(in the rows, 128 means zero)
Rotation paths and how fast each direction turns (degrees each step):
Each turn is a multiple of 5 degrees from 10 to 175, or 0.
Each row of a path follows its step; steps can be skipped.
Rotation 1:
step 0: [123 118 106 122 131 128 126 121 115 129 131 129 127 127 128 127 135 127
 134 123 123 143 132 113 119 119 127 128 139 135 122 126 126 119 140 127
 127 125 132 137 123 125 127 130 130 131 120 124 137 138 120 131 121 132
 128]
step 1: [130 124 130 131 125 122 122 119 126 149 125 126 134 122 132 124 127 115
 129 122 126 129 133 131 122 130 128 126 113 129 113 132 133 126 133 125
 136 133 122 112 134 121 130 116 115 130 130 125 140 129 133 120 125 130
 124]
step 4: [143 124 127 114 115 120 124 132 108 134 142 122 136 134 120 134 124 121
 130 118 127 121 121 123 117 130 131 121 130 130 125 127 136 133 133 118
 124 129 125 126 125 125 124 123 133 132 122 137 135 123 128 122 124 129
 134]
step 5: [128 122 137 131 131 119 126 119 116 127 134 136 119 122 137 120 131 131
 124 136 129 119 138 141 132 126 132 121 131 127 120 125 134 135 142 121
 136 114 122 127 123 130 119 128 131 115 137 118 135 129 127 124 122 127
 121]
step 6: [126 134 129 127 133 132 135 132 134 128 136 120 117 132 127 112 130 140
 131 134 118 128 129 127 118 120 134 127 126 127 113 129 127 134 126 145
 131 139 116 126 135 134 126 125 130 136 131 112 127 122 122 130 139 121
 130]
step 11: [121 131 133 121 125 135 133 131 131 127 126 123 131 129 128 123 129 110
 125 128 132 140 140 134 121 129 133 130 142 143 135 124 117 119 128 126
 129 127 137 131 134 139 120 116 134 128 118 114 125 129 137 128 129 125
 124]
step 12: [127 117 125 114 121 125 127 139 120 135 127 129 134 131 132 126 142 114
 123 132 126 123 131 115 133 130 113 131 130 123 120 116 127 129 125 122
 124 130 124 128 125 118 122 123 129 140 129 127 136 134 128 136 139 133
 137]
step 13: [134 119 120 120 125 121 123 119 127 127 131 141 136 115 135 129 136 136
 125 128 132 129 138 115 126 124 131 125 132 136 122 140 135 134 130 126
 139 123 130 118 124 126 134 125 132 124 128 132 139 123 116 114 124 117
 128]
step 14: [130 131 132 135 134 125 122 116 132 148 136 123 122 136 125 118 128 128
 122 131 126 129 136 133 125 125 130 139 129 122 124 121 120 125 135 141
 125 128 132 121 133 137 124 121 128 126 122 118 139 118 129 124 110 120
 131]
[130 128 126 128 126 127 128 131 127 124 130 125 129 127 130 129 127 129
 128 125 126 131 130 128 125 130 131 125 129 134 129 128 129 130 126 131
 129 129 129 128 128 129 129 130 128 129 128 129 129 126 130 129 129 125
 128] => 160
[126 125 131 126 127 127 128 128 126 128 129 126 125 125 130 130 128 125
 129 128 127 128 125 127 129 133 128 124 127 129 128 128 129 126 129 127
 129 125 127 127 128 124 129 127 129 129 127 126 129 131 127 129 127 130
 129] => 95
[124 125 128 127 128 130 128 129 128 130 126 125 129 127 127 127 131 127
 128 127 128 130 131 128 128 127 126 127 127 129 132 130 128 126 132 126
 130 130 131 128 129 129 129 129 124 129 129 131 129 126 126 130 130 129
 125] => 35
[128 130 128 130 128 127 127 129 131 127 127 129 125 130 127 128 128 127
 126 131 130 126 131 132 127 132 129 128 129 130 129 127 127 129 133 127
 128 131 130 129 127 127 130 127 132 128 127 128 131 129 128 132 127 128
 128] => 120
[124 129 130 130 127 131 128 127 131 129 132 128 127 123 127 128 127 131
 128 130 127 128 128 126 128 128 130 128 131 126 130 129 130 128 128 131
 125 128 130 126 130 128 130 126 130 130 129 128 127 126 128 128 127 128
 130] => 95
Rotation 2:
step 0: [135 127 131 119 121 116 129 129 129 109 119 131 125 133 129 131 147 128
 125 119 116 132 129 129 115 134 125 134 125 124 125 131 124 122 137 126
 130 140 128 139 120 122 134 130 126 124 133 127 121 115 138 130 122 130
 123]
step 3: [135 129 140 117 122 132 124 127 127 121 119 132 117 135 121 137 139 128
 130 123 126 137 135 142 125 139 123 129 119 127 122 127 131 119 143 122
 120 131 138 138 129 117 122 132 125 129 133 139 124 126 130 124 119 125
 130]
step 4: [135 133 137 126 130 127 129 136 133 114 123 141 118 133 129 138 144 125
 135 145 123 119 131 138 128 120 118 131 124 121 125 124 126 124 140 122
 129 130 131 137 128 135 131 133 128 128 135 126 124 125 142 133 128 134
 125]
step 6: [124 128 143 113 122 127 128 128 119 126 126 135 123 122 110 126 140 116
 135 120 127 133 130 130 130 126 124 137 123 133 123 119 133 132 145 122
 133 131 131 129 122 119 126 128 126 132 132 143 123 125 120 126 128 132
 136]
step 7: [131 136 132 125 127 129 130 128 118 110 123 137 115 123 131 131 143 126
 137 134 123 134 129 133 124 133 117 134 130 132 134 118 131 121 137 133
 137 132 143 128 121 127 132 134 119 134 137 128 123 124 132 121 123 139
 123]
step 8: [127 134 137 120 117 126 134 137 129 114 130 131 128 133 124 121 135 122
 126 135 129 120 132 134 117 128 125 127 125 120 130 117 116 121 127 128
 132 134 127 131 111 126 126 139 132 136 124 121 116 130 139 127 119 140
 122]
step 9: [128 136 133 114 116 125 132 139 123 128 130 143 132 126 110 124 139 120
 129 126 131 121 133 126 116 138 126 136 124 132 129 116 128 116 131 122
 126 140 113 129 129 126 126 132 130 133 134 134 127 125 125 135 129 130
 135]
step 12: [134 129 134 124 111 123 136 137 135 112 125 136 122 131 130 125 138 118
 131 125 125 121 138 123 121 131 124 131 133 126 121 130 127 121 133 117
 135 133 112 139 129 129 127 131 128 131 132 131 120 129 130 135 113 126
 134]
step 14: [133 129 137 121 121 128 135 128 123 124 129 122 119 123 119 121 139 129
 135 134 131 127 124 132 125 144 139 134 130 133 128 128 131 130 141 126
 128 134 139 138 118 127 134 140 116 132 135 126 116 128 125 111 126 129
 134]
[130 127 129 129 129 128 131 124 126 127 129 129 129 130 129 130 126 128
 128 126 125 128 132 129 130 130 126 126 127 126 126 129 125 129 128 127
 129 130 131 130 127 129 132 130 127 133 129 128 130 128 130 128 128 127
 125] => 95
[125 127 128 129 126 131 130 130 128 128 127 130 128 125 127 128 123 126
 127 126 130 127 130 130 128 128 133 128 128 130 127 130 128 127 129 125
 131 129 127 127 129 129 126 130 131 129 126 127 126 129 130 129 126 129
 127] => 110
[126 126 130 129 131 128 130 126 127 126 126 128 128 129 126 127 126 126
 130 128 127 130 124 128 126 124 129 129 130 129 126 126 129 125 126 129
 127 130 129 128 125 127 129 130 125 130 128 127 129 128 128 130 131 132
 131] => 40
Rotation 3:
step 0: [122 115 126 130 128 136 137 123 143 134 132 122 121 120 130 123 130 123
 121 126 122 132 123 122 120 120 122 121 125 127 129 128 118 128 126 129
 132 131 131 129 121 133 127 117 126 133 123 125 131 131 133 124 111 135
 131]
step 3: [119 133 117 128 120 122 131 135 140 127 117 126 125 128 124 129 135 126
 132 126 137 132 123 113 131 122 129 129 130 120 126 118 125 129 122 131
 128 131 138 125 127 132 126 134 133 135 113 128 137 127 132 123 122 135
 132]
step 4: [118 123 125 122 120 127 130 136 132 122 122 116 118 132 124 130 124 125
 128 139 122 122 120 127 127 120 126 121 117 128 128 128 127 128 127 131
 139 124 140 124 114 130 128 125 116 136 122 127 135 124 129 135 129 129
 126]
step 5: [122 122 128 130 115 114 138 135 128 129 139 123 120 135 135 124 130 124
 124 131 119 126 132 129 124 122 125 124 126 130 131 120 122 130 128 141
 139 126 121 124 128 126 124 117 124 131 128 125 124 126 124 122 131 140
 129]
step 6: [122 132 120 127 124 123 140 127 134 137 129 130 122 129 126 126 131 130
 131 128 139 137 125 134 128 127 121 127 127 125 129 113 113 128 129 131
 132 137 117 120 128 125 132 126 123 127 131 135 141 132 124 128 137 133
 139]
step 8: [131 133 129 123 117 130 131 132 134 132 126 123 132 136 132 132 131 131
 129 125 125 125 129 118 119 114 126 116 121 129 129 128 122 131 133 132
 134 143 141 134 121 133 129 117 132 126 118 135 124 125 125 125 131 135
 122]
step 11: [117 134 124 133 119 135 136 129 135 126 117 126 133 131 118 124 129 131
 120 137 120 133 123 127 114 124 129 122 124 117 123 121 123 126 129 122
 137 136 125 123 137 123 126 122 135 133 121 131 127 134 130 130 130 131
 135]
step 12: [122 131 129 120 116 126 126 121 140 132 131 124 119 127 125 121 133 123
 128 120 121 130 128 119 119 129 126 130 116 129 124 123 128 122 136 128
 133 134 137 117 120 118 120 129 126 129 118 133 127 136 138 127 126 131
 130]
step 13: [129 119 124 126 124 124 136 124 132 138 135 124 131 122 132 132 133 132
 121 125 134 124 126 124 124 117 131 127 118 123 123 122 115 126 132 130
 137 128 140 127 120 131 114 131 114 131 131 122 126 128 128 132 133 135
 129]
[127 128 127 129 128 127 128 126 129 130 128 127 130 128 131 127 129 126
 126 132 126 132 130 130 128 131 127 127 129 131 127 127 126 127 131 126
 129 129 126 125 125 124 127 125 127 129 129 126 128 131 128 129 126 127
 130] => 60
[126 128 130 129 127 130 128 126 130 127 128 129 129 123 127 127 129 131
 125 127 126 130 129 126 126 127 129 131 128 129 127 133 127 125 129 126
 127 130 128 127 130 127 127 130 127 127 128 127 126 128 127 130 130 130
 127] => 25
[128 131 126 131 130 132 127 127 131 126 129 126 129 128 126 127 129 127
 126 126 129 128 131 127 130 128 126 128 126 130 132 125 130 129 128 130
 128 132 126 126 130 129 130 128 128 127 126 126 130 128 128 126 125 131
 128] => 125
Rotation 4:
step 0: [125 127 138 122 118 131 136 121 124 133 127 131 128 127 124 118 141 125
 133 127 117 117 124 128 131 135 126 125 134 119 131 136 130 116 132 132
 130 125 134 110 126 130 117 126 131 123 124 131 135 132 127 124 124 129
 122]
step 2: [126 132 109 136 132 126 127 133 122 126 134 128 128 141 128 125 134 132
 139 125 142 119 134 119 124 140 126 131 125 128 128 125 127 137 131 123
 130 123 136 118 135 128 133 128 128 126 131 134 134 131 124 133 131 135
 118]
step 3: [129 136 129 126 136 129 129 131 123 136 126 126 132 132 124 133 147 126
 135 130 124 124 136 123 128 137 126 119 133 134 131 122 132 120 142 137
 121 118 122 126 123 125 128 124 131 119 127 130 124 141 132 128 135 131
 131]
step 4: [123 138 124 135 118 127 132 123 133 118 126 123 121 122 123 125 133 128
 134 134 126 128 132 133 130 137 132 117 130 140 134 136 129 116 119 136
 131 123 125 127 120 132 116 121 120 134 128 127 138 137 129 128 129 128
 121]
step 5: [125 133 128 134 141 127 135 122 133 122 132 136 127 130 128 129 128 126
 124 122 128 126 130 124 124 144 125 134 134 129 137 138 132 123 128 117
 130 132 145 120 117 131 127 128 131 127 125 122 132 132 119 125 121 132
 116]
step 8: [129 135 120 140 132 127 137 124 124 127 128 129 119 127 120 132 126 132
 126 118 130 131 134 117 126 131 117 119 127 129 131 121 130 129 128 125
 125 121 128 120 126 134 124 120 131 127 128 131 144 141 128 132 139 126
 115]
step 10: [119 121 121 125 127 127 131 122 133 122 127 136 123 127 129 120 133 133
 128 142 131 113 128 126 133 138 121 123 123 137 137 142 125 121 127 137
 132 132 137 128 130 139 129 128 127 130 129 121 134 132 129 118 130 130
 133]
step 11: [129 121 125 129 139 130 131 121 130 132 120 129 128 137 136 127 127 130
 132 126 136 121 131 135 129 137 117 132 136 124 130 128 135 130 131 129
 130 123 135 122 127 133 115 126 145 130 126 126 132 128 134 122 130 134
 109]
step 12: [134 130 122 123 126 135 137 130 134 122 126 129 125 131 129 133 137 139
 142 121 139 125 135 121 135 130 122 120 129 122 135 128 135 126 130 123
 111 123 122 120 131 131 123 123 126 129 126 130 120 126 126 139 132 122
 125]
[128 130 130 126 125 126 130 128 130 129 129 127 131 126 128 131 128 126
 129 132 127 128 129 130 130 130 128 127 125 126 130 126 130 127 128 130
 126 125 130 128 130 131 129 131 128 129 128 130 126 128 126 127 128 124
 130] => 120
[126 130 130 126 127 130 127 127 128 128 128 129 130 126 130 125 127 129
 130 131 127 127 128 127 131 129 124 130 126 131 125 128 130 127 128 130
 128 130 126 130 127 126 128 127 124 130 126 127 129 127 130 132 127 127
 128] => 120
[127 127 128 126 128 131 128 128 127 129 127 126 128 130 127 126 132 129
 127 129 126 128 130 126 131 128 131 129 127 125 127 128 124 125 129 130
 129 129 126 127 126 130 130 128 127 128 127 128 128 128 129 124 129 129
 132] => 110
[127 129 127 128 127 128 127 129 130 126 127 129 130 125 129 127 129 128
 131 125 126 127 128 128 128 129 127 129 130 129 130 128 127 128 132 126
 131 128 127 130 131 129 131 131 131 127 132 127 130 128 130 129 128 129
 131] => 100
Rotation 5:
step 1: [133 124 124 125 137 134 130 129 129 123 134 120 132 122 128 123 128 110
 142 117 119 133 134 122 134 125 125 119 126 131 126 127 128 123 143 138
 125 126 122 127 109 130 119 122 130 133 141 127 118 138 122 125 128 120
 126]
step 3: [127 131 139 142 146 121 123 132 137 118 130 126 137 124 128 139 117 127
 136 119 113 126 132 123 132 132 128 130 136 141 128 130 114 131 135 115
 132 123 125 134 137 137 124 131 129 133 131 125 129 128 134 129 120 126
 125]
step 4: [127 129 124 140 135 134 138 132 136 116 135 128 141 127 126 133 139 131
 131 119 113 128 141 137 133 121 127 123 137 130 124 118 129 125 135 111
 130 130 138 129 125 129 124 135 132 126 136 121 126 134 135 133 136 133
 120]
step 6: [126 132 125 129 132 125 124 133 127 124 130 128 137 135 117 126 125 127
 138 125 128 143 133 122 124 114 135 132 141 147 136 133 131 132 135 125
 123 128 129 129 116 140 124 130 120 121 113 126 120 135 131 123 128 116
 123]
step 7: [127 147 137 131 133 128 138 124 117 119 135 126 135 126 122 130 134 135
 145 125 123 134 135 130 132 124 122 128 125 130 132 123 128 127 139 118
 134 132 123 123 122 134 128 125 126 133 112 129 122 122 126 131 131 111
 138]
step 8: [125 146 135 135 133 140 131 117 126 122 131 120 138 124 115 130 125 120
 135 124 125 128 130 134 136 130 118 123 134 137 125 123 131 131 130 131
 130 123 117 132 108 138 128 133 132 127 140 128 129 123 130 120 124 130
 139]
step 10: [134 138 127 130 127 122 137 122 130 119 128 126 132 126 123 133 121 126
 129 130 109 126 123 129 147 127 134 124 123 147 125 134 124 123 133 127
 133 122 131 131 132 135 138 130 117 129 119 134 121 127 139 137 121 127
 115]
step 13: [132 125 126 135 132 138 126 127 123 114 122 126 136 117 120 126 109 126
 135 132 119 140 134 129 135 132 139 128 136 130 131 130 129 134 131 131
 120 138 118 129 118 127 132 134 122 125 120 126 128 124 123 115 127 117
 113]
step 14: [116 127 135 131 129 131 130 126 128 122 129 123 132 131 124 130 128 128
 129 118 124 139 139 129 131 126 138 128 125 146 136 135 125 122 146 117
 116 135 116 133 123 128 139 127 126 133 127 115 121 125 127 128 129 112
 129]
[130 131 126 129 126 130 130 128 125 127 130 129 127 127 126 129 129 129
 129 129 125 128 128 127 128 132 130 125 130 125 129 128 130 127 128 128
 131 128 126 126 131 127 130 127 125 125 128 131 129 127 126 130 130 129
 127] => 135
[126 130 127 130 127 127 127 128 124 129 128 129 123 127 129 129 129 129
 129 126 131 128 129 129 127 124 129 130 128 128 130 126 129 129 131 127
 127 131 127 130 126 128 129 131 126 124 127 127 128 126 128 126 130 127
 128] => 45
